In the data rows, the value 128 means zero.
Here are some points, each followed by its number:
[107 171 105 189 148 187 164 100  87  89 168  80 137 141 166 132 145 129 146 161 106  96  87 168] 0
[104 124 104 181 189 103 156 101 134 201 218 113 249 235 125 116 101 144 187 127  99 115 248 229] 1
[105  84 106 119 148 110 127 103 124 120 137 152 168 172 117 144 114 112 155 114 116  93 150 134] 2
[165 121 120 114 114 105 112 169 168 172 110 143 106 105 111 111 112 115  96  95 118 172 150 109] 3
[101  85 107 117 127 104 108 129 160 178 118 168 169 146 105 112 120 115 121  98 110 140 192 125] 4
[183  90 173 116 117 100 111 200 173 198 109 201  91 105 105 109 101 113  97 103 170 146 160 103] 5
[135 108 124 115 110 107 106 144 152 139 102 147 123 104 109 110 147 114  91 110 117 155 149  93] 6
[102 114 105 109 112 107 110 134 149 161 124 146 141 131 108 112 110 114 132 107 109 125 157 142] 7
[180  94 255 121 110 149 107 104  75  86 101 174  83  99 103 222 102 113 153 104 255  94  80 139] 8
[102  87 109 115 157 102 109 101 117 124 113 149 142 151 111 126 101 118 155 104 132 107 126 137] 9
[105 146 103 123 128 109 107 133 138 148 149 104 165 140 120 113 126 125 123 124 105 136 168 156] 10
[135  91 149 117 107 105 112 145 147 165  99 187 125 123 106 110 109 116 112 107 157 122 149 105] 11
[118 164 215 142 122 230 120 109  81  96 106  79  90  98 178 160 103 113 176 147 189  97  90 121] 12
[110 135 101 202 141 178 172 105  98 103 185  97 176 180 148 158 117 118 177 138 101  93 127 188] 13
[168  87 227 108 110 107 107 138  99 104 100 201  81  97 108 165 101 110 133 103 247  98  83 130] 14
[142 235 102 116 128 154 177 112 112  90 112  80  85  96 199 110 221 255  89 229 102 163  82  84] 15
[245 103 189 119 115 111 118 186 176 142 105 165  90 102 110 122 128 115  95 108 168 196  84  87] 16
[107 156 108 111 117 153 155 102 103  88 121  94 111 123 147 119 130 122 136 143 111 100  89 122] 17
[119 136 106 112 109 110 106 141 151 146 130 113 134 112 120 115 133 140 120 142 109 157 153 126] 18
[104 119 133 136 132 162 124 104  90  87 130 130 150 157 128 184 124 112 128 104 137  92 104 132] 19
[183  88 154 113 116 109 105 180 174 162 107 170  89  97 104 110 128 114  95 108 140 179 151  84] 20
[156 102 132 114 115 107 106 185 174 191 116 170 112 106 111 107  98 120 106 104 126 166 178 108] 21
[105 130 102 110 114 107 112 122 147 147 149 122 146 132 120 108 118 119 146 135 103 133 155 152] 22
[105 169 102 255 190 230 235 101  81  90 202  80 190 196 202 230 177 114 147 179 105  94  92 175] 23
[184  89 178 114 113 104 111 149 146 131 110 172  81  89 100 115 105 114  89 104 178 142  91  80] 24
[101 170 101 113 172 118 175 108 131  92 146  81 135 114 190 113 220 255  90 218 107 171 117  85] 25
[126 121 119 109 111 104 108 139 141 135 102 136 131 114 106 111 142 116  91 107 115 139 145 107] 26
[168 151 105 124 139 111 113 128 144 111 106  93 106 100 141 116 180 176  96 155 102 184 107  91] 27
[115 113 108 128 123 110 116 116 141 159 152 133 157 149 118 108 105 117 158 126 113 130 153 164] 28
[133 206 104 115 125 131 155 120 127  87 122  80  85 100 186 111 195 255  91 210 104 168  82  84] 29
[173 173 115 115 103 107 110 170 154 122 103  89  76  98 128 114 169 172  94 151 105 184 106  85] 30
[ 99  93 103 152 215 103 158 102 123 168 185 141 245 237 119 159 112 125 172 114 108 104 226 189] 31
[195 125 137 110 106 103 111 199 184 182 104 146  84  93 109 106 130 112  90 107 122 195 149  81] 32
[106 142 105 168 143 164 136 102  85  88 152 104 139 157 146 145 105 116 181 127 118  96  87 181] 33
[170 123 122 111 107 105 109 174 172 172 105 142  95  95 110 106 113 115  90  95 119 178 144 103] 34
[125 142 112 118 109 118 107 142 133 125 114 119 114 105 121 105 135 116  95 128 106 138 124 122] 35
[167  94 123 112 105 104 106 188 186 200 110 173 109  96 107 114 101 111 103 104 129 176 175 103] 36
[102 174 140 120 112 160 157 101  84  88 109  88  89 103 145 122 133 116 122 147 123  92  87  90] 37
[123 120 118 116 110 104 108 141 140 133 101 133 131 115 111 113 136 117  92 107 119 142 140 105] 38
[156 158 104 115 111 101 111 167 157 149 103 117 109  95 114 113 150 149  91 134 104 172 145 109] 39
[188 116 150 111 111 103 105 198 182 174 108 157  87 100 111 112 122 116  92 106 132 186 138  82] 40
[115  87 136 115 106 103 110 129 146 132 107 155 125 116 104 113 130 113 110 106 122 133 140 104] 41
[102  94 157 118 117 124 117 104 123 102 111 159  98 114 121 111 113 124 161 115 137 104  82 107] 42
[202 109 169 107 105 104 111 139 140 110 102 147  85  99 107 108 115 116  89 103 170 159  85  85] 43
[128 144 117 107 105 117 104 137 135 123 109 110 118 107 117 111 136 107 105 126 105 133 125 120] 44
Which five points above are nearest to each new point? Their numbers follow each, nearest first.
[100 123 108 174 190 105 154 102 138 192 216 115 246 223 127 116 105 151 185 126 107 124 248 224] 1 31 28 10 13
[117 132 106 113 112 110 106 138 150 149 132 117 139 117 119 115 131 139 123 139 108 155 157 128] 18 22 10 35 7
[189  87 178 112 111 100 107 208 176 198 100 208  79  96 103 109 101 111  90 101 175 149 153  93] 5 20 40 36 21
[181 157 108 115 137 108 108 125 149 105 106  93  86 101 148 110 183 204  95 163 108 194 111  87] 27 30 39 29 35
[103  81 105 109 140 106 109 116 156 177 137 165 184 165 101 105 119 111 141  99 106 130 203 136] 4 7 28 2 22
[113 164 108 245 184 221 226 110  87  96 196  87 182 189 195 221 172 114 143 174 110  99  93 168] 23 13 0 33 19
[101 137 107 127 151 134 149 107 113  98 136 110 142 140 150 127 162 113 115 149 108 109 120 110] 17 35 44 19 37
[106 197 104 158 149 187 209 102  87  91 161  85 116 118 188 108 175 194 122 204 104 105  86 122] 0 17 15 29 25
[134  86 151 117 107 105 113 145 148 168  99 193 127 126 105 110 106 115 114 105 161 119 151 105] 11 41 21 6 5
[109 127 107 172 187 108 157 102 132 188 209 117 231 219 127 112 112 144 181 125 103 117 234 220] 1 31 28 10 13
[154 105 171 114 108 103 107 176 151 146 103 168  85  97 102 110 106 114  96 105 158 130 111  99] 24 11 20 43 5
[117 135 106 112 111 109 106 140 150 146 131 114 137 115 120 115 133 139 120 140 108 155 154 127] 18 22 35 10 44
[152 161 104 122 115 108 118 162 151 145 109 114 112  98 120 114 152 151  94 139 105 167 141 112] 39 18 35 30 44
[107 145 110 112 113 148 159  98  98  91 117 113 109 127 138 134 115 122 149 135 124 102  87 125] 17 37 19 42 33
[102  89 108 115 154 102 109 102 119 127 116 148 144 151 111 124 101 118 156 106 130 109 130 140] 9 2 28 7 22
[115  92 136 116 107 106 112 128 144 128 109 151 124 115 107 113 134 119 108 111 122 134 136 103] 41 38 26 6 11
[106 144 107 162 183 133 193 102 100 119 182 100 201 209 137 167 107 115 177 121 103  91 150 202] 13 33 31 2 0
[107 134 104 117 116 153 153 104 106  89 130 114 125 136 128 129 106 118 161 129 117  92  77 135] 17 33 19 37 42
[107 168 105 189 147 187 161 100  87  89 167  79 137 141 164 134 141 121 149 157 107  94  86 170] 0 33 13 17 19
[172 168 115 115 104 107 110 171 155 127 103  94  79  97 126 113 164 168  95 148 107 183 110  87] 30 39 27 35 44
[103 109 112 133 144 146 157 103  88  90 132 131 146 166 132 190 128 114 153 118 125  90  84 123] 19 33 2 17 9
[105 141 110 112 113 149 161  96  96  91 117 115 111 130 137 136 111 117 153 131 125  98  87 128] 17 37 19 33 42
[103 116 104 145 128 126 133 106 133 149 170 127 170 162 121 109 109 113 170 131 104 111 161 172] 28 22 10 2 7
[101 177 105 232 201 218 233 104  78  85 199  78 181 180 214 198 196 127 134 199 103  93  78 155] 23 0 13 33 19
[100 116 177 128 111 168 106 103  79  89 108 141  90 135 105 201 105 110 156 105 195  95  83 171] 19 8 42 14 12
[101 157 108 111 116 157 159 101  99  87 123  94 112 124 147 119 126 115 139 142 111  92  87 124] 17 37 33 0 19
[101  90 104 150 209 101 152 105 125 170 181 143 243 235 113 160 105 115 173 107 108 102 226 190] 31 1 2 28 4
[ 99  89 175 115 114 136 106 102 115  88 100 160  81 109 121 116 103 117 168 117 151  94  84 111] 42 9 41 19 17
[188  88 157 113 113 108 105 183 175 162 107 171  87  96 103 110 127 114  93 106 144 181 150  82] 20 40 32 34 36
[101 122 108 177 193 103 154 102 141 199 222 115 253 230 125 116 100 154 190 124 107 126 255 233] 1 31 28 10 13
[106 142 105 169 140 167 132 102  84  86 150 104 134 154 147 143 105 115 181 128 118  97  81 180] 33 0 13 19 17
[130 128 134 109 113 130 108 106 108  93 104 117  86 107 117 110 109 114 138 100 150  98  85 136] 42 17 44 35 37
[140 182 174 151 158 208 124 106  83  86 104  76  84  94 169 185 114 123 155 126 190 102  85 148] 12 37 19 17 33
[102 115 126 136 133 156 125 104  90  86 132 134 155 162 124 186 125 112 124 101 132  92 106 133] 19 2 33 9 17
[186  93 255 116 109 141 107 104  75  86 101 178  83  95 103 214 102 113 148 105 255  94  80 133] 8 14 24 43 12
[103 169 104 115 170 122 171 108 127  92 142  81 131 115 186 115 211 245  96 211 110 165 114  90] 25 29 15 27 30
[192  86 255 114 107 101 107 137  88  94 104 203  83  97 106 173 105 116 129 102 255  98  92 125] 14 8 24 43 42
[103 110 114 133 144 150 160 103  87  89 130 131 144 166 133 195 127 114 153 118 127  90  84 122] 19 33 2 17 9
[104  85 141 134 126 142 117 102  92  89 119 173 161 180 107 228 104 115 158 106 156  92 111 147] 19 2 9 33 42
[128 164 219 142 122 232 123 101  81  95 105  79  90 102 177 165 113 114 174 147 191  90  78 117] 12 37 17 19 33
[105 169 102 247 185 224 227 103  84  91 198  80 186 191 198 221 176 116 144 177 105  97  94 172] 23 13 0 33 19
[156 106 170 114 108 103 107 177 152 147 103 168  86  97 102 110 106 114  96 105 157 131 113  99] 24 11 20 43 5
[153 153 104 115 115 102 111 162 154 146 103 118 111  99 116 114 147 147  95 132 107 168 142 110] 39 18 35 38 26
[ 99  98 110 146 199 104 166 102  97 129 168 139 222 233 114 208 108 113 171 104 117  93 180 175] 31 2 13 1 9
[104  83 170 113 108 132 106 105 116  90 107 148  82 105 124 116 110 115 159 114 143  92  81 103] 42 41 9 17 19
[102 148 114 232 189 255 255 100  83  92 171  77 152 203 192 255 135 114 182 155 126  97  84 151] 23 13 0 33 19
[103  89 110 115 158 104 108 101 115 121 113 147 139 150 113 127 101 118 154 104 133 106 123 137] 9 2 7 28 42
[102 176 143 115 110 158 157 101  84  88 104  86  83  97 146 116 136 116 119 150 124  92  86  82] 37 17 44 35 42
[181 160 108 119 142 111 112 125 147 102 108  91  87 102 153 110 188 211  92 168 108 195 109  85] 27 30 29 39 25
[137  89 244 115 108 146 109 102  74  87 102 196  79 111 105 230 105 117 170 103 255  91  85 165] 8 14 42 12 19
[122 163 216 142 120 229 120 113  82  97 102  80  86  95 177 159 103 112 174 145 189  99  89 117] 12 37 17 19 42
[ 99  88 104 150 212 100 154 103 124 169 183 144 246 238 114 160 106 115 174 109 108 102 228 190] 31 1 2 28 4
[105 142 104 125 134 109 110 131 138 152 152 108 172 148 120 115 124 125 126 122 105 134 175 159] 10 22 28 7 18
[104 167 102 245 185 223 227 102  84  92 197  82 185 191 197 222 174 114 146 177 105  96  93 171] 23 13 0 33 19
[152 107 119 110 117 101 108 137 155 146 104 145 117 104 109 114 143 116  85 101 120 163 145  85] 6 26 38 3 41
[100 110 153 116 132 160 164 103  84  86 101 144 116 146 125 229 100 116 158 102 166  92  81  98] 19 42 17 9 37
[107 133 104 116 116 149 150 105 109  94 131 115 127 136 127 127 107 118 160 129 116  95  83 136] 17 33 19 42 37
[100  89 117 122 167 127 110 101 100 104 108 140 137 156 122 142 104 120 153 102 143  90  93 139] 9 19 2 42 33
[105  85 183 113 120 147 106 106 102  85 103 142  84  99 136 123 104 113 161 114 157  94  85 103] 42 19 37 9 41
[103 120 104 151 129 130 137 103 130 144 174 122 170 163 125 110 109 115 172 135 105 108 157 175] 28 22 10 2 7
[133 199 105 115 128 128 154 119 128  93 124  85  93 109 180 114 187 250  98 203 104 165  91  91] 29 15 25 27 30
[ 99  91 103 151 213 103 159 102 121 167 184 143 246 241 115 166 103 115 178 106 109  99 224 194] 31 1 2 28 13
[103  86 164 116 103 119 108  97 135 121 105 173 110 123 111 111 107 114 167 109 139 104  93 108] 42 41 9 11 7
[169 136 124 109 135 106 108 120 138 107 104 107  88  97 131 112 163 146  92 140 113 174  95  83] 27 30 39 35 44
[119 165 224 144 122 239 120 108  76  92 102  76  84  95 182 163 101 112 180 149 195  94  83 118] 12 37 17 19 33
[109 128 105 177 194 110 167 103 127 181 217 111 245 227 135 120 105 136 190 125 106 108 230 227] 1 31 13 28 10
[138 181 180 154 162 215 125 102  79  86 104  75  84  94 170 191 108 115 160 121 197  95  85 153] 12 37 19 33 17
[201  86 197 113 103 105 108 212 183 189 110 221  81 100 102 110 103 112  89 105 182 165 159  83] 5 20 40 36 21
[105 149 108 122 123 114 110 130 133 147 155 113 170 141 127 110 127 122 124 128 108 136 178 157] 10 22 28 18 7
[118 163 215 145 124 233 122 108  78  92 106  78  88  99 179 160 101 112 180 148 190  94  83 122] 12 37 17 19 33
[183  92 173 112 112 101 108 202 172 193 103 200  84  98 105 109 103 111  92 103 170 147 151  97] 5 20 40 36 21
[ 99  91 174 115 114 139 106 103 114  88 100 157  80 108 122 115 103 117 169 119 150  94  84 111] 42 9 41 17 19
[108 166 107 183 145 183 157 100  88  89 162  82 133 139 160 132 139 120 148 153 110  94  86 167] 0 33 13 17 19
[105 186 104 161 138 193 193 104  84  86 158  79 121 128 178 130 152 127 132 176 107  92  83 136] 0 17 37 33 13
[167 179 110 114 107 105 112 163 147 112 102  95  87  95 131 110 166 153  90 147 105 175 107  78] 30 27 39 35 44
[110 111 105 118 109 108 108 140 151 173 127 141 145 128 111 114 104 113 146 109 105 141 170 147] 7 22 28 4 10
[104 198 103 158 150 187 209 100  86  91 163  84 117 121 188 108 175 194 125 204 103 103  86 124] 0 17 15 29 25
[102 110 154 116 131 157 160 105  85  87 101 145 114 144 123 223 101 116 156 103 167  92  81 101] 19 42 17 9 37
